(in the rows, 128 means zero)
The rows below fall into families. The same turns and mirrors carry the whole set onto itself and the rows of a family onto each other. For each named row, which other rows are in its family? Write them in the order they are listed.
These 30 rows form 5 families of 6 rows each.
Z_653: [143 125 149 112 137 152 151 134 133 113 100 186 108 116 168  94 152 112
 123 134 117 111 113 134 123 125 103  97]
Z_696: [125 130 150  97 141 132 151 119 141 106 110 189 132 106 153 103 160 110
 146 134 112 104 134 128 125 140 100 112]
Z_554: [131 111 157 111 144 137 140 110 141 130  96 169 116 107 156 104 169 115
 135 130 120 115 118 135 132 127  94  97]
Z_691: [ 93 115 159 121 148 134 128 122 133 103 117 163 114 110 153 142 160 119
 108 133 125 125 120 135 107 132 104 108]
Z_949: [150 120 131 127 141 104 136 162 129 139 106 148  97  96 142 121 153 117
 139 154  89 104 104 100 125 107  93 138]
Z_337: [147 103 151 128 151 102 130 157 131 122 131 148 102 120 173 108 106 108
 163 155  94 110 146 108 148 105 107 137]
Z_436: [130 113 156 116 161 117 130 120 144  89 128 164 119  95 183 125 134 114
 131 134 127 129 162 140 124 141 103 110]
Z_931: [143 132 150 118 132 122 142 172 132 123 111 154  95 116 157 103 161 102
 138 137 101  88  92 112 125  97  99 125]
Z_397: [108  99 143 134 142 102 131 176 133 103 148 136 101 110 143 116 119 110
 128 144 108 100 131 101 133 120  92 159]
Z_569: [117 102 144 138 138  97 133 165 130 135 151 135  92 114 155 113 119 118
 111 137 100 120 116 111 123 103  90 143]
Z_258: [102 116 152 118 126 131 137 132 138  96 133 158  89 122 166 115 147 105
  90 128 144 124 123 121 118 121 103 118]
Z_917: [105 109 158 108 156 125 130 124 136  93 128 161 119 111 173 142 128 116
 128 141 112 116 154 151 111 139 109  99]
Z_503: [107  95 151 125 139 115 137 174 126 109 141 129  69 112 158 107 137 112
 109 133 103 107 123 101 117 103  95 128]
Z_131: [147 100 148 105 149 116 138 173 134 101 116 141  92 130 183 107 123 110
 156 149  96  91 145 108 136 110 112 124]
Z_206: [148 128 150 135 135 110 135 162 129 140 112 159 110 120 152 109 147 113
 146 145  98 111  90 111 144 101 100 144]
Z_267: [137 127 145 134 137 120 127 169 129 134 116 139 110 116 138 133 139 117
 129 161  87  95 101 111 114 107 105 135]
Z_873: [143 131 158 122 154 132 135 117 139 107 102 179 126  90 166 115 163 116
 133 132 124 128 128 141 125 135 103 109]
Z_325: [140 113 142 139 130 116 137 163 131 134 112 146 116 103 130 100 135 107
 131 139 104  85  96 109 117 110 107 146]
Z_971: [116 105 165 101 158 117 144 124 145 106 131 161 111 103 188 117 137 105
 151 133 116 118 159 144 136 133  87  99]
Z_497: [ 89 118 145 111 149 125 146 120 145 117 127 165 114 111 151 117 159 113
 106 118 132 119 126 117 102 134  95 121]
Z_49: [105 105 156  95 148 112 149 116 143  97 129 155 121 105 170 114 125 107
 134 128 118 113 164 129 112 142 115 112]
Z_373: [128 102 129 127 144  87 126 166 138 123 138 129  84 101 151 134 132 110
 122 152 100 109 130  98 121 107  91 144]
Z_295: [149 112 139 120 158  98 136 163 133 123 117 138  97  96 167 126 126 104
 164 160  86 103 142 101 135 110 100 134]
Z_584: [116 115 151 135 145 113 117 171 133 116 148 134  93 114 146 139 120 113
 129 166  90 102 132 104 120 109  96 139]
Z_23: [118 114 168 102 149 130 159 146 131  87 127 159 101 112 199 111 124 105
 137 132 117 124 153 135 134 135 110 108]
Z_539: [140 107 145 128 168 116 145 176 138 119 115 148 121 111 170 108 114 103
 169 144  99  95 130 104 131 119 105 144]
Z_954: [114 115 152 127 149 120 131 120 140 103 128 160 113  95 159 124 157 124
  93 124 134 137 133 138 113 135  95 119]
Z_522: [ 99 103 152 106 131 109 131 118 148 113 134 148 103 112 160 125 155 113
 100 125 137 120 131 138 125 131  86 113]
Z_364: [138 119 157 129 162 124 131 170 129 123 114 138 107 119 162 135 123 116
 164 168  81 100 130 103 130 110 110 132]
Z_988: [122 127 159 116 152 145 128 118 132 103 107 186 124 105 158 130 155 113
 142 146 113 110 128 145 122 130 105  95]

Which other rows belong to the same family as Z_325? Z_696, Z_397, Z_497, Z_49, Z_539
Which other rows belong to the same family as Z_691? Z_917, Z_267, Z_584, Z_364, Z_988
Which other rows belong to the same family as Z_206? Z_554, Z_337, Z_569, Z_971, Z_522

The rows below fall into families. The same turns and mirrors carry the whole set onto itself and the rows of a family onto each other. For each named row, which other rows are in its family? Write them in the order they are listed.
These 28 rows form 7 families of 4 rows each.
Z_620: [146 119 142  98 121 141 132 172 113 153  99 136 138 135 102 120 155 140
 136 133 106  96 125 116 135 149 123 112 151 124 118 113 173 150 134  98
 121 123 167 140 156 109 139 141 137 102 142 132 146 143 128 148 115 100
 100 105 122 142 145]
Z_673: [156 106  93 131 126 145 136 126 147 133 123 170 171 127 124  97 123 158
 120 143 147 108 106 138 123 126 122 112 178 115 120 129 138 153 155 123
 117 146 134 137 124 142 174 127 102 117 106 122 143 113 139 132 149 138
 119 123 135 137 107]
Z_798: [174 110  97 130 142 140 142 143 138 123 106 184 169 141 119 113 123 164
 137 135 153 122 118 128 116 132 107 121 174 118 120 118 131 130 138 131
 116 144 144 126 123 132 171 132 111 117  98 125 130 135 146 137 137 127
 127 124 120 144 105]
Z_298: [156 115 147 102 146 143 148 109 151 141 123 124 105 122 107 113 137 148
 117 132 113 145 137 130 125 173 119  83 139 107 118 127 128 150 134 103
 125 142 125 144 109 103 129 108 111 101 126 119 141 112 132 127 128 117
 145 110 144 135 113]
Z_357: [150 114 102 128 128 140 130 130 140 125 125 178 156 127 128  90 120 151
 137 138 155 115 101 140 121 131 117 132 167 117 112 128 133 149 154 113
 115 162 139 138 148 129 164 142 114 130 114 123 138 115 147 138 142 108
 133 138 114 138  94]
Z_745: [158 131 100 130 130 149 137 147 135 119 129 165 171 139 121  82 132 165
 122 139 138 122 125 141 114 126 108 117 168 114 118 126 125 142 158 120
 100 154 151 139 129 126 159 138 123 122 108 128 123 127 161 137 151 105
 124 122 122 148 126]
Z_104: [150 122 148 102 153 136 151 119 152 131 108 113  96 131 105 104 116 166
 109 131 113 138 132 122 125 160 122  86 132 121 137 130 131 164 149 109
 111 126 142 147 115 117 132 110 118 105 142 135 146 124 135 135 138 117
 149 122 134 132 125]
Z_734: [158 116 148  96 140 140 150 112 169 149 106 113 111 122 112 116 134 162
 126 115 112 125 130 118 108 175 131  99 135 121 113 121 127 154 145  93
 129 148 132 152 120 119 128 108 109 109 132 124 138 121 124 137 134 125
 152 111 130 127 113]
Z_78: [126 115 138  94 149 126 154 133 124 147  92 150 149 154 147 131 143 116
 135 108 135 144 111 140 138 126 120 127 169 147 124 129 141 112 126 130
 124 124 124 151 121 154 153 141 134 125 139 134 134 159 152 134 129 126
 154 121 130 131  90]
Z_349: [134 115 143  91 136 142 145 122 113 149  86 126 159 152 134 113 142 107
 132 102 145 127 107 137 137 132 124 125 161 157 136 130 127 130 149 125
 109 121 147 158 134 170 142 149 142 137 129 133 127 155 137 128 130 134
 150 114 139 134 115]
Z_894: [151 111  92 124 132 144 118 144 140 120 129 168 160 139 121  95 119 155
 122 139 141 115 100 134 115 126 116 116 173 124 116 128 131 160 157 126
 108 153 132 120 129 134 155 142 118 118 101 120 132 120 138 134 153 119
 121 137 139 148 110]
Z_858: [123 116 140  90 150 137 148 119 113 142  82 141 149 124 131  97 142 106
 128  85 144 132 108 134 143 121 119 114 161 140 136 125 125 113 158 123
 117 130 133 153 124 152 146 152 137 135 132 133 130 144 143 121 122 125
 152 107 143 130 115]
Z_843: [156 103 127 100 113 149 121 162 117 165  92 126 143 125 101 125 155 131
 141 147 106 106 123 114 152 149 115 111 147 119 114 117 156 153 110  84
 135 112 152 144 148 117 135 128 148 111 140 129 145 152 131 145 119 114
 101 111 126 133 135]
Z_622: [156 101 134  97 145 141 139 111 169 147 107 121 100 127 107 113 122 163
 113 136 116 137 126 128 133 164 114  95 137 111 119 124 120 161 130 104
 124 122 134 144 116 119 123  91 121 104 134 117 143 125 127 143 147 122
 148 114 133 139 124]
Z_887: [135 110 136  83 136 128 159 127 114 142  88 132 163 130 136 109 126 118
 129  97 140 128 102 125 141 134 110 119 163 152 119 127 129 114 155 116
 119 135 140 164 135 157 149 149 148 143 141 135 124 154 172 130 129 127
 153 108 139 132 105]
Z_869: [156 105  80 130 122 141 124 141 140 129 113 168 169 131 136  88 132 153
 124 139 139 119 114 139 120 118 108 132 171 105 119 125 121 151 141 120
 111 143 136 132 128 147 164 142 123 128 108 121 129 131 150 142 140 116
 118 137 122 154 114]
Z_693: [158 107 132 116 108 150 115 174 111 152 103 125 141 140 117 121 144 119
 129 142  85 106 118 119 147 154 113 107 148 121 113 112 162 145 130  92
 128 127 155 144 150 115 138 126 143 117 140 135 139 150 142 141 114 101
 100 113 130 142 135]
Z_12: [160 120 151 105 144 152 143 107 154 136 111 124 101 127 104 111 124 154
 127 126 115 129 124 134 123 179 116 102 134 102 130 130 130 160 152 103
 133 134 144 152 114 125 119  99 131 112 133 118 137 130 129 128 132 125
 159 112 147 140 124]
Z_173: [121 111 140  92 135 133 153 133 119 154  93 141 172 137 142 111 145  97
 120 104 144 132 101 135 149 117 126 111 165 157 130 125 133 131 144 116
 129 111 140 157 129 150 151 139 130 137 127 134 139 156 143 125 134 129
 151 107 140 140 100]
Z_89: [155 116 148 111 143 141 152  96 149 147 110 120 114 112 115 121 130 147
 113 131 113 136 127 140 133 175 121  98 142 102 126 127 132 158 144 102
 143 125 132 164 112 122 137  94 113 106 143 127 140 127 135 135 132 122
 159 112 154 138 112]
Z_416: [128 117 140  87 138 141 150 122 124 147  85 147 156 131 139 103 138 111
 129  99 142 130 116 138 147 134 117 130 163 138 128 127 116 127 135 130
 114 111 123 156 126 169 140 147 148 133 134 131 120 157 143 119 138 136
 154 125 133 144 105]
Z_143: [171 113 146 126 158 142 153 116 159 151 100 127 107 126 107 116 112 161
 126 137 120 143 131 135 125 167 125 100 142 104 128 126 136 130 135 102
 134 135 132 161 117 121 142  94 120 101 141 123 151 143 137 140 128 130
 143 124 139 119 117]
Z_720: [152 109 135 120 115 146 138 160 106 152 102 133 138 130 109 120 164 114
 130 142  90 106 125 114 148 150 115  99 143 130 117 114 156 135 117 102
 135 127 151 135 143 105 142 130 139 115 132 128 150 138 141 138 101 105
 100  93 122 128 139]
Z_59: [148 106  99 134 135 138 116 135 133 121 123 172 163 127 121  80 131 145
 122 136 139 123 106 141 123 123 111 114 171 114 123 126 131 139 160 132
 101 152 129 132 134 126 175 142 104 116 111 125 138 116 144 133 137 108
 105 128 129 142 114]
Z_101: [110 137 150  84 130 139 166 134 124 140 101 145 148 147 136  94 134 107
 138 107 139 121 110 147 139 128 126 115 156 142 128 128 137 115 138 128
 107 126 142 156 126 155 137 155 152 134 138 135 130 150 151 128 129 123
 152 122 134 145 112]
Z_973: [153 104 140 119 127 146 132 172 116 156  99 126 140 128 104 119 137 124
 130 141 100  93 113 105 137 158 119  99 142 129  99 124 165 155 116 103
 137 120 151 141 156 105 153 135 139 127 137 125 159 141 150 149 118 105
 106 121 116 125 127]
Z_391: [159 110 128 121 110 145 129 164 113 148 102 154 143 114 111 121 145 113
 124 140  97  96 115 109 155 153 112 100 146 120 115 106 165 152 127  94
 142 125 156 143 153 107 143 107 133 116 132 133 144 143 137 135 110 115
  98 114 126 142 128]
Z_402: [148 112 133 110 132 141 127 175 122 155  92 163 136 127 106 131 147 132
 144 124 101 109 117 110 134 151 117 103 148 121 109 111 160 128 113  92
 146 125 153 145 147 103 143 111 130 107 139 129 144 168 135 145 121  99
 103 117 130 144 125]

Which other rows belong to the same family as Z_391? Z_673, Z_173, Z_89
Which other rows belong to the same family as Z_843? Z_622, Z_869, Z_416
Which other rows belong to the same family as Z_693? Z_349, Z_894, Z_12
Which other rows belong to the same family as Z_734? Z_357, Z_887, Z_973
Which other rows belong to the same family as Z_720? Z_298, Z_858, Z_59

The rows below fall into families. The same turns and mirrors carry the whole set onto itself and the rows of a family onto each other. For each named row, which other rows are in its family? Write them in the order they are listed.
These 30 rows form 5 families of 6 rows each.
Z_235: [159 145 127 125 147 126 121 119 109]
Z_527: [140 137 139 101 164  86 139 142 110]
Z_859: [155 151 142 123 143 126 119 116 113]
Z_852: [117 129 121 101 148  79 143 103 140]
Z_10: [129 132 118 109 144  76 150  94 127]
Z_863: [141 157 109 100 120 112 116 118 138]
Z_710: [113 140 146 105 122 111 126 106 119]
Z_951: [108 137 132 121 127 111 126 105 106]
Z_879: [161 132 128 135 138 119 126 111 113]
Z_850: [144 141 103 105 111 103 129 129 128]
Z_925: [133 148  99  97 119 111 122 120 133]
Z_122: [148 141 154 107 164  89 133 131 113]
Z_254: [117 119 138 112 118 102 118 112 108]
Z_893: [122 134 136  95 147  80 144 104 141]
Z_63: [127 154  97 111 120 110 119 121 124]
Z_315: [146 123 140 107 165  92 144 134 108]
Z_26: [147 152 123 135 142 124 123 119 104]
Z_398: [124 116 120  96 153  84 145 109 135]
Z_529: [154 126 105  96 163  86 114 130 128]
Z_91: [145 140 139 110 151  80 140 132  95]
Z_296: [145 145 127 133 146 131 125 109 115]
Z_71: [133 155 104 106 120 117 129 130 127]
Z_228: [154 139 107 104 161  87 105 127 130]
Z_412: [140 136 149 115 164  89 140 134 105]
Z_182: [143 129 111  97 167  86 105 120 130]
Z_69: [107 134 134 109 127 115 114 113 110]
Z_965: [155 143 115  96 159  85 108 120 140]
Z_263: [128 129 122 103 160  86 153 104 139]
Z_154: [151 134 106 105 154  79 102 113 117]
Z_470: [110 129 143 109 129 114 129 107 109]

Which other rows belong to the same family as Z_26? Z_951, Z_63, Z_315, Z_398, Z_529
Which other rows belong to the same family as Z_893? Z_859, Z_863, Z_710, Z_122, Z_965
Which other rows belong to the same family as Z_527? Z_296, Z_71, Z_182, Z_69, Z_263
Which other rows belong to the same family as Z_879? Z_10, Z_850, Z_254, Z_91, Z_154

